In the rows, zero is written as 128.
One turn sends every row of this set to another row. A few are shown first. Where does it send the rows asked after them?
dimi: [122 119 105  99 137  89 139 151  86 120 102  74 125 128 140 153 133 132
 146 130 134 120 170 159]
Sute: [142  94 119  95  94 129 134 157 122 148 114 126 134  75 123 121 143 111
 148 141 112 130 133 145]
kenon: [ 90 132 101  84  90 111 127 129 113 114 107 110 126 123 111 137 113 137
 149  78 118 107 110 123]
bilo: [129 131 146 128 103 153 142 157 143 122 101 121 139  77  93 160 126 137
 122 115 145 105 116 148]
Vipu: [140 154 126 128 154 120  98 137  97 125 158 151 141 142 140 123 131 113
 128  95 145 159 147 126]
Fela: [ 99 108 108 118 130 107 138 136 137 154  84 123 121 129 142 168 126 161
 137 137  93 109 149 133]
vugik: [104 111 147  98 108  98 135 129 115  91 121 118 141 109 104  88  79 127
 140 108 140 115 129 127]
pom: [122 119 129 145 110 148 138 131 116 129 154 158 106  56 126 127 122 121
 123 120 127 127 145 146]
vam: [127 166 143 144 139 132 105 157 144 146  92 160 134 110 134 160 113 135
 111 130 122 137 140 131]
mibav: [123 121 156 105 147  89 117 139 106 124 106  83 132 118 126 112 117 102
 137 126 164  95 138 127]
govi: [116 115 127 155 129 152 127 129 122 138 112 175 123 124 134 131  82 168
 115 117 106 137 160 142]
nere: [128 142 106  89 133  77 123 150 125 119 123 102 148 153 136 159 139 132
 148 130 139 154 137 136]
Zoni: [100 100 102 143 104 144 131  82 116 113 116 119 112 140 150 132 136 123
 112 145 102 138 128 152]
suku: [116 132 155 132 132 144 112 115 128 126 141 117 120 132 129 135  57 140
 118 127 166 146 144 148]
fivod: [132 112 126 145 162 145 133 156 109 143  98 143 126 137 133 141 141 151
 151 123  96 128 191 150]
mavu: [104 136 130 140 122 133 127 103 129 105 103 104 146 118 144 153 140 107
  87 151 104 132 117 146]
dukat: [122 179 147 109 130 134  89 148 123 123 136 132 127 110 123 127 125  91
 150  95 138 140 127 121]
Nuf: [ 96 139 111 109 116 117 123 117 122 112 130 141 145 149  99 152 107 149
 119  71 142 136 106 117]
dor: [120 144 131 166 139 162 128 119 116  92 105 112 128 137 128 154 165 112
 113 133 121 138 146 164]
kuvep: [106 128 116 106 115 132 116 152 135 152  83 168 140 119 109 139 133 131
 144 103  82 135 130 116]
tefe: [106 101 116 104 161 116 143 120  92 114 151 121 158 152 116 127 135 139
 144  84 100 134 162 125]
libo: [113  90 134 121 157 148 139 127  70 119 134 120 135 131 102 116 105 132
 138  95 123 145 190 154]
zop: [ 97 118 132 133 125  93 133 117 110 103 130 113  83 121 115 126  95 131
 143 122 185 118 151 143]
nir: [117 147 156 124 140 106 131 157 110  78 126 123 125 107  93 111 123 108
 160 106 161 133 163 141]
varu: [124 113 126 128 119 170 118 120 114 113  87 112 148 152 114 125 172 102
 134 125  98 143 127 149]
gulug: [158  95 135 141 112 170 134 152 125 140 116 121 106 108 117 133 131 144
 156 136 156 124 155 171]
Gamug: [116 118 114 137  90 163 126 110 117  87 107 146 142 133 119 114 130 120
 117 129  97 166 126 156]
vitam: [108  80 133 127 136 149 155 123 113 150 122 105 119  81 114 150 140 133
 126 117 119  84 144 143]
Mag: [112  92 134 111 131 120 118 125  84 125 114 122 106 137  94  89 125 108
 163  91 162 112 150 130]
Dela: [136 116 127 130 144 125 126 118 118 120 137 106 143 176 142 140  89 171
 124 117 158 132 143 147]

pom moves to bilo
dor moves to Gamug
mibav moves to Mag
Where do these go?
kenon moves to dimi
govi moves to vam
Nuf moves to nere

One turn sends every row of this set to another row. A few are shown first. Where does it send the rows asked after them?
vugu: [141 161 148 151  84 138 129  99 147 133 127 114 125  90 109 168 107  94
 191  85 132]
rodi: [141 162 149 153  75 142 117  91 150 130 127 110 116 101 107 167 131 101
 181  92 143]
salur: [149 153 150 145  80 138 128  91 154 130 128 118 118  87 109 173 117  97
 181  97 138]
tem: [112 161 129 144 139 116 117 177 133 146 129 108 158 161 138 155 101 101
 172 130 127]
Kogub: [154 165 158 161 101 145 106  86 150 137 119 124 122  96 114 178 124  92
 188  96 121]
foza: [141 134 161 141 146 166 102 123 116 177 140 120 115 138 170 129 110 133
 135  93  85]
vemag: [135 132 147 130 130 121  80 118 131 153 135 107 153 156 174 117 110 118
 128 129 105]
leref: [130 157 146 146 145 141  87 121 126 146 122 117 180 148 154 137 135 111
 149 136  91]
vule: [159 111 146 145 130 166 107 110 101 175 127 132 156 138 154 127 112 115
 138 110  87]
lunoz: [147 113 156 123 130 145 117 139 140 169 149 127  78 138 159 156 123 136
 119 129 126]
gafu: [137 167 147 157  77 142 120  97 147 131 126 108 120 104 105 165 123  98
 188  84 141]
Savuf: [161 125 131 124 119 146 162 124 136 163 121 119 104 144 139 136 153 133
 120 139 134]
Pepeg: [151 150 134 144 136 167 149 112 109 170 112 110 144 143 149 109 134 127
 141  98  93]
Duged: [140 166 151 158  77 147 114  87 146 132 125 108 124 100 109 161 129 100
 185  85 134]
gan: [135 135 140 127 129 117 106 142 151 139 133 124 139 152 140 165 146 115
 134 173 136]
Lonik: [134 144 117 146 124 149 131 157 114 152 133 108 112 188 153 178 113 129
 178 116 158]
tebif: [137 149 118 138 128 140 178 166 121 169 119 103 117 155 131 132 108 120
 158 100 133]
Bigi: [156 129 131 138 121 164 108 107 119 149 132 121 114 177 164 173 154 140
 146 140 144]
Duku: [154 160 154 157  96 135 114  98 157 134 122 125 108  98 108 187 122  92
 187 104 136]
Puze: [148 158 154 149  84 145 122  83 147 133 125 117 128  85 114 165 118  96
 183  90 124]
Sebat: [136 118 127 144 125 139 140 175 107 174 133 120 135 153 136 147  72 104
 168  99 125]
Bag: [125 136 146 138 140 143 129 174 124 175 147 112  93 148 155 148  80 124
 154  90 119]
tuma: [119 141 136 132 129 108  99 158 129 154 137  98 147 164 165 124  82 111
 149 115 122]
bevu: [147 169 152 164 101 138 116 105 149 137 120 120 118 100 109 182 109  88
 199  89 129]
daz: [133 121 140 120 119 103  97 144 145 149 142 108 125 160 163 138 107 118
 125 147 139]
tomem: [140 155 128 156 136 175 105 116  96 156 125 109 146 180 169 153 125 132
 174  99 115]
nerut: [162  88 139 124 111 138 130 138 129 167 138 138 110 143 138 162 121 118
 125 148 139]

vule moves to Sebat
bevu moves to Duku
tuma moves to daz
Where do these go?
Lonik moves to Bigi
Duged moves to gafu
lunoz moves to foza
tebif moves to Savuf
salur moves to Puze
gan moves to leref

One turn sends every row of this set to another row. A few are shown first. Where does it send the rows asked after them?
Guni: [115 110 153 141 145 165 150 133 146 139 156  99 160]
Kub: [157 112 137 177 122 159 143 125 121 140 160  87 114]
vom: [112 112 152 144 141 182 147 129 129 144 168  96 142]
viso: [118 113 142 140 122  95 116 172 127 130 120 124 163]
Difa: [ 94  98 148 150 130 160 133 117 134 115 162 110 107]
guf: [120 149 121  97 119 145  95 136 113 175 156 110 147]
dezur: [138 110 139 186 128 165 148 130 114 135 159  85 130]
Mita: [133 119 131 192 113 111 132 122 105 122 169  95 114]
Seki: [143 142 117 114  96 114 104 166 117 168 131 113 139]
rotik: [131 118 128 199 116 125 129 125  93 120 154 102 120]
Dava: [112 122 138 147 112  95  99 175 115 135 123 132 146]
sonav: [ 95 114 133 170 109  99 113 135 114 104 132 131 128]
Tovu: [155 136 120 121 118 111 102 165 121 166 127 103 159]
peku: [119 140 118  89 106 137 102 125 104 169 163 112 139]
bafi: [ 95 132 145 106 143 148 122 109 126 142 177 119 151]
muba: [107 135 111 142  89  99 103 134  96 128 140 124 103]
Sep: [ 85 117 132 105 105 110 107 160 118 128 132 133 126]
gutos: [143 119 137 179 134 157 150 134 123 127 164  77 123]
puz: [103 117 130 175 108  85 111 135 108 110 146 115 133]
ledo: [122  94 139 181 115 147 139 151 144 124 132  99 113]
fem: [135 146 121 114 114 107  98 174 127 157 133 106 147]
Bagu: [116 125 131 144 107 103 112 179 131 128 112 128 143]
mef: [129 138 124 115 109 114  90 170 119 170 128 116 153]
tig: [144 124 115 105 114 164 108 138 120 169 151  84 118]
boreg: [111 113 143 138 144 176 142 128 136 130 166  82 147]
galo: [135 155 116 103 123 127  99 116 107 166 167 109 144]
dupez: [100 119 139 160 118  88 124 130 100 106 151 133 140]
tamik: [ 96 119 140  94 132 167 120 119 121 139 166 107 145]
Pizes: [139 135 118 182 112 113 135 108  91 124 165 104 123]
mas: [119 106 131  95 112 144 111 175 134 157 126 103 136]
Kig: [116 121 127 120 125 167 114 100 113 142 178  98 102]
mir: [ 96 127 135 100 130 158 120 115 125 152 180  96 149]
bani: [109 122 134 177 114  94 111 144  97 111 139 128 127]
Lipab: [128 115 127 190 105 119 121 106 103 122 162 109 108]
puves: [127 105 149 135 143 184 144 136 135 134 158  92 137]
reni: [140 121 110 181  90 119 121 146 116 138 129  98 103]
mek: [100 136 140 104 136 170 121 121 120 158 174 109 142]
Fogon: [111 126 128 143 114  92 101 170 126 123 121 117 151]
Fesag: [124 151 124  92 113 128 103 137 119 174 168 102 143]
rabi: [155 122 126 180 127 151 152 129 125 144 153  83 142]

Mita moves to mir
bani moves to vom
mas moves to reni
Where do these go?
peku moves to sonav
rabi moves to galo

One turn sends every row of this set to another row. A few are shown first. Where does it send the rows asked after them?
pez: [119 161 173 132  89 153  93 137  92  90 103 161 138 155  94]
poto: [126 151 176 125  94 150  93 122  82  78 114 161 150 160  88]
Kurod: [124 152 134 165 122 111 171 105  66  82  89 116 137 187 125]
Nemu: [113 147 177 125  98 152  83 136  85  86 107 156 147 156  95]
sab: [125 130 173 163 151 139 171 145  68 123 121 115 171 177 131]
gusis: [103 115 150 174 128 140 178 117  92 118 119 105 125 162 135]
roper: [120 152 133 164 123 113 158  92  54  91  90 113 129 187 130]
riko: [164 124 151 145 140 117 146 114  97 101  91 102 120 184  82]
refoz: [137 125 176 140 163 141 154 130  36 112 124 108 109 155 114]
nulut: [120 150 169 133  91 157  86 128  87  81 118 158 142 150  93]
fav: [119 162 176 129  91 153  90 132  86  92 103 160 137 159  95]
Retu: [107 123 168 152 134 132 165  84  56 126 113 107 124 183 132]
Zofat: [117 148 179 124  99 150  90 136  86  84 106 159 152 160  93]
punob: [122 150 173 129  93 153  85 121  80  82 117 159 143 156  92]
muzud: [124 161 178 128  91 150  99 136  89  86 101 163 144 160  92]
pimi: [115 127 160 175 145 150 159 152  76 128 126 110 156 163 139]
diz: [122 164 179 127  92 150  94 129  84  90 102 162 140 162  93]
Zekik: [140 121 170 147 162 141 171 153  59 101 125 111 120 147 110]
dag: [149 119 134 162 134 128 126 119 106 110  98  96 100 167  94]
Vefad: [113 119 163 164 133 132 195 118  90 109 113 112 143 173 124]
Ser: [116 147 178 125  99 151  90 140  89  83 106 158 152 157  93]
gipad: [118 122 173 149 135 125 188  97  68 113 109 112 142 188 123]
Resu: [108 129 159 174 146 153 140 135  61 141 129 106 144 165 145]
Balen: [132 121 167 150 160 148 148 138  46 114 130 105 101 145 118]
goko: [127 150 175 129  93 151  99 130  88  74 116 161 151 157  87]
bidu: [157 119 140 158 136 123 144 125 112 101  95  99 114 172  86]
Sikas: [160 125 153 143 140 117 129  98  84 109  92  99 111 188  87]
fos: [123 149 168 134  92 154  95 132  93  77 117 160 147 151  89]
tipo: [114 148 175 127  98 154  87 141  89  85 107 157 149 155  94]
Lozi: [120 147 124 175 119 116 172 115  77  84  92 114 134 175 129]
nizov: [114 148 179 123 100 150  86 135  82  86 106 158 149 159  94]
bezap: [115 133 172 159 150 145 139 120  44 140 125 107 148 178 141]
soz: [121 161 176 132  89 151  98 138  93  88 102 163 142 157  93]
numok: [143 124 179 138 163 137 167 139  45 103 123 112 119 156 108]
bap: [ 98 119 154 167 129 141 158  96  71 129 119 103 114 168 139]
zepo: [113 147 118 180 116 122 157 109  75  90  94 110 123 169 135]
Vazap: [112 150 123 174 118 120 149  96  59  95  94 109 118 177 137]
tek: [133 119 164 154 159 147 160 150  60 107 129 106 108 140 116]
Lema: [125 134 180 153 154 137 159 126  48 130 120 114 164 187 133]
lanap: [151 122 141 151 137 126 117 101  87 115  95  94  98 177  95]

punob moves to poto
Retu moves to gipad
fav moves to diz
Where do these go?
bezap moves to Lema
riko moves to bidu
Balen moves to refoz
Vazap moves to roper
Nemu moves to nizov

One turn sends every row of this set to another row. A few are shown first. Where does it send the rows asked after them?
S: [138 111 167 173 111 136  96 128 163 142 117 202 133 130 156 122 194  85
 100 150 151 145 152  68 112 130  98 158]
J: [134 135 213 143 118 170  62  85 156 145 106 158 132 148 123 127 144 106
 103 124 134 118 139  70 158 154  93 160]
L: [107 123 220 145 151 192  92 155 167 101 129 187 122  92 170 145 152 106
 157 124 125 147 179  39 163  81 109 155]
B: [117 127 215 163 143 206  76 139 173  98 133 187 111 119 135 105 178 102
 159 127 131 149 133  63 176  94 142 157]
U: [102 134 204 187 152 153 117 150 173 117 104 184  98 114 174 142 143  43
 104 145 108 173 134  71 144 161 112 151]
Y: [ 99 131 176 134 176 173  93 161 145 173 127 170 127 149 174 161 170  86
  70 130 123 138 136  67 128 111  90 156]
K: [150 131 199 181 153 165  67 159 156 113 141 165  79 108 159 183 136  90
  89 149 155 129 139  89 148 154 115 159]
C: [106 143 204 141 140 167 139 142 157 109 119 155 126 128 186 155 117 108
 113 155 102 138 137  58 196  92 107 161]
V: [128 153 176 155 125 134  81 128 140 135 157 168 164 122 132 154 119 102
 109 132 116 123 161  61 133 100  84 138]
N: [ 73 125 201 163 170 140  81 153 191 157 141 168 108 126 161 151 164  94
 113 136 102 197 110  81 168 123  88 176]
M: [124 139 190 170 137 140 100 130 180 146 135 159  75 161 112 171 175 106
 109 103  85 124 133  91 145 118 117 147]
G: [110 142 240 127 139 173  76 143 191 111 122 181 128 151 144 125 174  83
 151 139 131 155 162  41 151  83 111 138]
X: [104 135 170 182 144 168  81 133 156 123 128 137 161 120 157 158 147 121
 120 111 147  90 115  60 173 133 121 160]
R: [116  77 195 192 133 150  69 141 202 130 139 163  97 121 169 152 175  78
 121 132  76 158 135  87 130 127 102 129]
P: [136 119 226 187 127 205  78 147 173 118 115 173 120 117 172  97 148  89
 113 112 114 102 123 108 163 108  93 143]
F: [109 114 206 153 121 113  75 151 143 108 162 151 128 130 173 176 175 133
 116 165 108 138 143  68 164 137 116 158]
E: [152 131 213 170 141 135  82 114 210 158 141 182 126 152 153 134 155 111
 129 148 146 155 140  68 166  72  80 150]
H: [ 89 149 213 169 131 147  95 158 136 139  93 178 117 105 133 141 189  99
 125 109 104 116 118  93 168 148  80 178]

B moves to G
N moves to U
J moves to V
Where do these go?
S moves to F
P moves to E
M moves to Y

One turn sends every row of this set to another row. A few are shown first. Where does it send the rows asked after them?
Zade: [148 139 134  85 160  98 110 155 128 131 167 105 125  98 127 147 117 149
 139 137]
gero: [163 156 125 155 123 132 182  94 131 105 141 147 173 140 126 148 117 130
 128 146]
keva: [130 138 124 131 126 108  89 144 103 136 153  99 148  91  88 146 117 166
 103 132]
gogu: [129 138  71 113 126 104 133 122 128 130 175  99 137  94  92 114  92 161
 150 157]
Kodib: [160 155 129 149 131 122 180  82 136 115 152 143 178 136 123 140 108 138
 132 154]
vis: [164 155 124 151 128 130 179  86 135 105 144 147 179 137 124 145 111 132
 132 155]
tisi: [139 114 115  78 149 156  93 129 126  93 158 135 162 106  90 127  89 138
 132 180]
rotak: [157 134 102 132 126 146  82 145 106  85 119 120 166  85  89 160 116 137
 102 155]
giteg: [141 137 114 141 116 133  89 159  97 110 130 111 146  93  94 160 129 147
  96 130]
Bet: [157 157 129 157 121 126 183  96 129 115 147 143 167 142 127 147 120 135
 126 140]
von: [155 156 132 153 126 118 183  89 132 121 154 141 171 139 125 141 114 140
 130 144]
Tava: [125 143  73 130 106 112 140 149 112 132 164 100 115 106 102 127 116 155
 138 128]
bep: [137 134 118 119 143 107  83 120 116 127 157 102 169  80  80 137  98 167
 114 160]
pevi: [171 137 114  93 150 137 107 171 123  85 130 124 132  99 133 166 127 118
 132 145]
viga: [161 136 125  75 174 105 103 138 139 113 162 111 147  89 121 143 100 142
 147 164]
sikud: [160 158 113 148 132 136 180  83 139 115 139 149 166 139 129 149 118 134
 129 146]
sufo: [121 118 130  81 148 131  98 132 122 128 180 122 148 111  90 119  93 157
 131 161]
Kego: [157 159 116 150 130 133 181  86 138 120 141 148 162 140 131 151 121 136
 126 141]
limaf: [129 121 122 103 119 163 104 172 101 105 147 134 126 124 105 145 127 133
 112 133]
kedem: [155 140 128  96 145 117 113 176 117 114 147 113 116 104 135 161 133 133
 129 125]
fitif: [141 141  59 135  99 141 138 161 110  99 138 114 119 107 106 141 124 132
 133 134]
folo: [159 158 114 146 135 133 179  79 142 117 143 148 169 137 127 147 113 136
 130 150]
leg: [156 158 117 146 135 128 180  77 142 123 147 145 166 138 127 146 114 140
 131 148]
Bito: [144 117 110  92 132 176  96 155 114  79 138 143 149 114  99 144 111 123
 120 162]
vulo: [149 135  54 109 130 127 126 116 135  96 155 113 155  88  90 120  85 142
 154 179]
nuruk: [154 159 118 148 132 129 181  82 139 125 146 145 162 140 129 147 119 140
 127 142]
vokog: [154 132 105 118 141 130  77 121 118  96 136 115 180  77  81 145  96 148
 113 174]
Lal: [175 134 112  78 167 129 101 147 136  84 140 123 151  89 125 155 106 124
 143 169]
Banar: [114 121 134  95 129 136 106 157 107 135 173 121 126 122 100 130 117 154
 119 132]
bagus: [157 137  47 122 113 150 129 141 123  77 132 122 144  95 100 137 105 125
 142 165]

leg moves to folo
gogu moves to vulo
Where do these go?
viga moves to Lal
sufo moves to tisi
Bet moves to von
giteg moves to keva

